Each path below is one point turned by a fixed rotation once a step. After each direction that follows a path, write how fast that rotation turns it, in degrees a step (0 if it stays still).
Each turn is a multiple of 5 degrees from 10 to 175, or 0.
Each row of a path follows its step; steps can be skipped.
path 1
step 0: -8 -8 -10 9 7 -2 -10 16 1 7 -6 0 18 4 -13 -1 16 0 3 16 -7 1 21 -3 -7 -8 2 -12 3 -2 -5 1 5 16 13 -6 -8 5 5 -2 -20 13 -9 6 12 -4 3 -5 -4 10 -10
step 1: 7 10 10 12 -8 3 -2 14 -5 30 0 -6 -7 -2 17 7 6 -4 1 9 -2 -1 -1 4 6 1 -13 -1 14 12 -5 -4 8 3 -15 17 -1 -11 13 -9 6 -5 -11 12 -5 -2 4 -1 13 -1 -8
step 2: -2 2 -15 -8 5 2 -2 11 -6 -21 -9 -3 4 9 -6 15 0 12 4 -8 4 -10 11 8 -11 -2 -9 11 6 -7 -1 5 15 14 -10 3 3 10 3 -11 -4 -23 -3 17 -9 6 -12 5 7 3 7
step 3: 2 7 2 6 0 -4 -2 -3 -22 8 3 25 -11 -4 -15 8 6 4 6 5 -8 3 10 -6 -3 15 -6 -4 -8 19 -14 9 7 3 4 -17 -3 -8 -3 9 -7 3 6 13 -13 5 -1 2 -7 4 -17
step 4: -11 -5 -11 5 5 0 -4 8 -1 14 -3 -14 3 -8 -7 -4 18 -8 -16 3 -9 2 -9 9 -10 -7 -3 -4 -9 19 -3 -10 -3 21 -16 -2 9 -1 0 -9 -14 -4 1 6 8 -9 12 9 3 12 9
step 5: 3 6 -22 2 3 -2 -18 18 -3 15 8 2 0 13 2 7 4 10 13 7 10 -8 8 -1 0 12 -1 -3 17 -10 6 -10 -12 13 -7 2 0 -4 6 5 3 -9 -18 -3 -2 5 4 7 1 0 -20
step 6: -6 1 7 9 2 -1 2 3 -4 -16 4 5 4 0 -4 29 -7 -7 0 8 2 -3 1 0 -14 10 -3 3 5 15 -8 2 14 9 -2 24 -11 0 3 -2 -17 -4 -4 11 -5 -17 -2 -8 15 -3 -5
step 7: 1 -1 -4 -4 4 -1 7 8 -6 12 6 9 -12 -3 -17 -4 12 11 -3 6 16 9 5 1 -2 -8 -15 -1 -6 -2 -11 -6 6 6 1 -16 -9 9 20 -11 1 0 -2 29 1 3 -11 -2 1 16 1
step 8: -6 6 -11 6 6 3 -8 20 -8 7 -9 -4 -3 -5 13 -15 13 -19 3 -8 -7 -2 9 -6 -6 18 -13 -9 2 14 -3 3 3 7 -3 9 3 -6 -6 12 -14 -15 7 10 -7 13 2 3 -3 10 2
step 9: -8 7 -5 5 -2 -10 -15 -2 -17 7 -6 0 11 8 -4 3 2 18 -5 2 0 -17 -4 22 -7 -7 4 -3 9 6 -10 -8 3 31 -4 3 -10 5 -9 1 6 5 -9 11 -7 -4 4 8 -1 -11 -6
Directions:
1 3 0 3 1 -3 -2 -2 3 1 0 -4 -2 -2 4 3 2 3 0 5 -5 -1 3 0 -4 -4 3 5 2 -3 3 -3 -2 1 -1 5 -6 -4 1 -1 1 -2 -3 -3 4 0 -1 -3 -1 -1 -3
80
-2 0 0 -1 -1 -2 -3 4 0 -1 -2 2 3 3 2 -2 0 1 4 1 -1 -1 3 1 -2 3 1 0 -2 -4 -2 3 4 -3 7 0 1 -5 2 8 -2 -5 4 -2 2 -6 1 2 -1 0 -3
130
1 0 -3 1 1 -4 4 4 -2 -2 3 -5 0 1 6 -2 3 3 0 -3 0 -1 -6 -5 3 2 0 2 4 -1 0 0 3 -1 -3 4 1 2 2 0 1 -3 0 -3 -1 3 -1 7 -4 2 -1
110
3 -1 0 2 1 4 0 0 -3 4 5 8 -1 -4 2 -1 -3 1 2 3 -2 -4 1 -2 2 -1 0 -7 1 -5 6 3 0 0 -2 -1 -1 -1 1 1 -1 0 1 -2 0 1 -5 2 -1 3 -1
155
-1 -4 3 0 2 5 1 -6 3 -5 1 5 -1 3 0 8 -1 4 2 -3 -2 -5 -2 1 1 2 -1 2 -1 1 -4 -1 -1 -3 1 0 -4 0 1 1 0 -3 -5 4 1 0 -3 4 -2 0 1
95
0 -2 -3 0 -2 4 2 -2 -2 1 -5 -2 1 -2 -7 -5 -5 -1 2 5 -6 0 -5 0 -1 6 3 1 2 -1 1 0 1 -3 1 3 -1 4 2 -1 5 -3 0 1 4 1 1 -1 0 1 -2
0
path 2
step 0: 7 3 -10 -10 -9 -2 7 4 -19 -1 11 16 6 -3 -12 -11 0 -6 -8 5 -9 3 -6 8 -6 -5 3 17 -5 4 14 -1 -1 -8 -15 -29 9 -1 4 -14 5 2 12 -19 2 -5 -23 -3 2 6 13
step 1: 3 12 -4 -9 7 -4 -1 -3 -6 -5 -22 6 -6 -17 -2 -3 11 -3 -6 -2 -18 7 -3 -2 -1 11 17 -1 -1 -12 8 -17 19 1 -13 -9 6 -5 -1 -12 -16 -10 12 -6 0 9 4 -3 6 -28 4
step 2: -13 -14 2 -5 19 6 -15 8 -18 -3 -1 5 -5 9 10 -3 15 -15 11 4 -4 6 -11 -5 -8 9 22 0 -2 6 13 1 8 3 -16 -1 -4 -4 17 9 0 4 0 12 -13 -6 -22 -13 6 -7 2
step 3: -6 -9 25 3 -13 -8 8 -6 -12 -13 -4 7 2 6 -5 3 17 16 -7 -3 -6 -2 4 4 -3 10 -7 10 15 16 22 1 6 -5 -11 -4 10 -12 14 -10 -11 -6 2 7 0 -25 -6 0 3 -7 0
step 4: -7 -8 -1 -13 8 -9 7 -12 -17 0 -7 14 -8 -13 5 5 4 6 -21 -24 1 -3 -11 -10 -20 1 5 1 -4 19 8 -10 10 0 8 13 -3 16 12 -8 -16 -3 2 9 -5 11 3 1 -2 1 -9
step 5: -3 -18 -5 -16 9 11 3 11 -6 5 4 16 8 -7 -5 3 8 10 2 -11 -14 -21 5 -18 -5 6 9 17 1 19 0 8 -5 2 3 -18 -6 -2 9 1 13 2 8 -10 -13 -4 -14 12 -14 -3 -4
step 6: 11 -6 0 -4 3 -9 12 9 10 -6 -7 15 -10 -11 -4 -1 13 24 4 15 -8 -19 -12 -7 7 6 3 10 4 0 23 -12 3 4 -8 6 -4 4 3 -13 -3 -3 -8 -20 -12 -1 18 -11 -1 -11 -2
step 7: -3 -9 -17 -15 5 -18 6 3 -19 8 2 17 -4 -7 5 -12 -4 0 4 0 1 7 -3 10 -1 -1 7 8 -18 -1 15 -4 -11 -8 -21 -4 -6 -1 14 -4 -6 13 -6 -6 -16 11 -9 -16 -6 17 3
step 8: 0 7 4 -18 8 -9 7 4 -12 0 -14 13 -6 -3 -10 -7 -2 13 -2 -4 -23 -2 26 6 2 4 6 1 -7 -4 5 12 8 -2 -22 -8 5 -27 5 5 -8 -12 5 -8 5 -5 -1 7 -4 -13 9
step 9: -5 4 3 -20 20 2 -11 5 -9 -8 -3 0 -16 -4 5 -2 0 3 -5 22 -2 10 -1 -8 -12 -7 16 -1 0 11 14 -1 11 15 -11 26 -9 3 16 5 -12 -16 1 -2 -4 -2 1 -6 8 -5 -5
Directions:
6 0 -4 1 3 -3 4 -3 1 -1 -1 -3 -5 1 -1 0 -1 -3 5 -1 -3 -1 0 1 -5 -2 2 0 1 4 2 -5 -3 1 3 4 5 -2 -1 1 -3 0 -2 0 3 -2 5 -2 -1 -6 0
145
-1 3 3 3 -2 -3 3 0 5 -3 -2 -2 -1 -3 -5 -2 2 1 0 1 1 -3 1 6 2 -2 1 1 -3 2 1 -2 4 1 0 -8 -3 -3 2 1 0 -3 -1 2 -1 -1 3 7 1 -3 -5
145
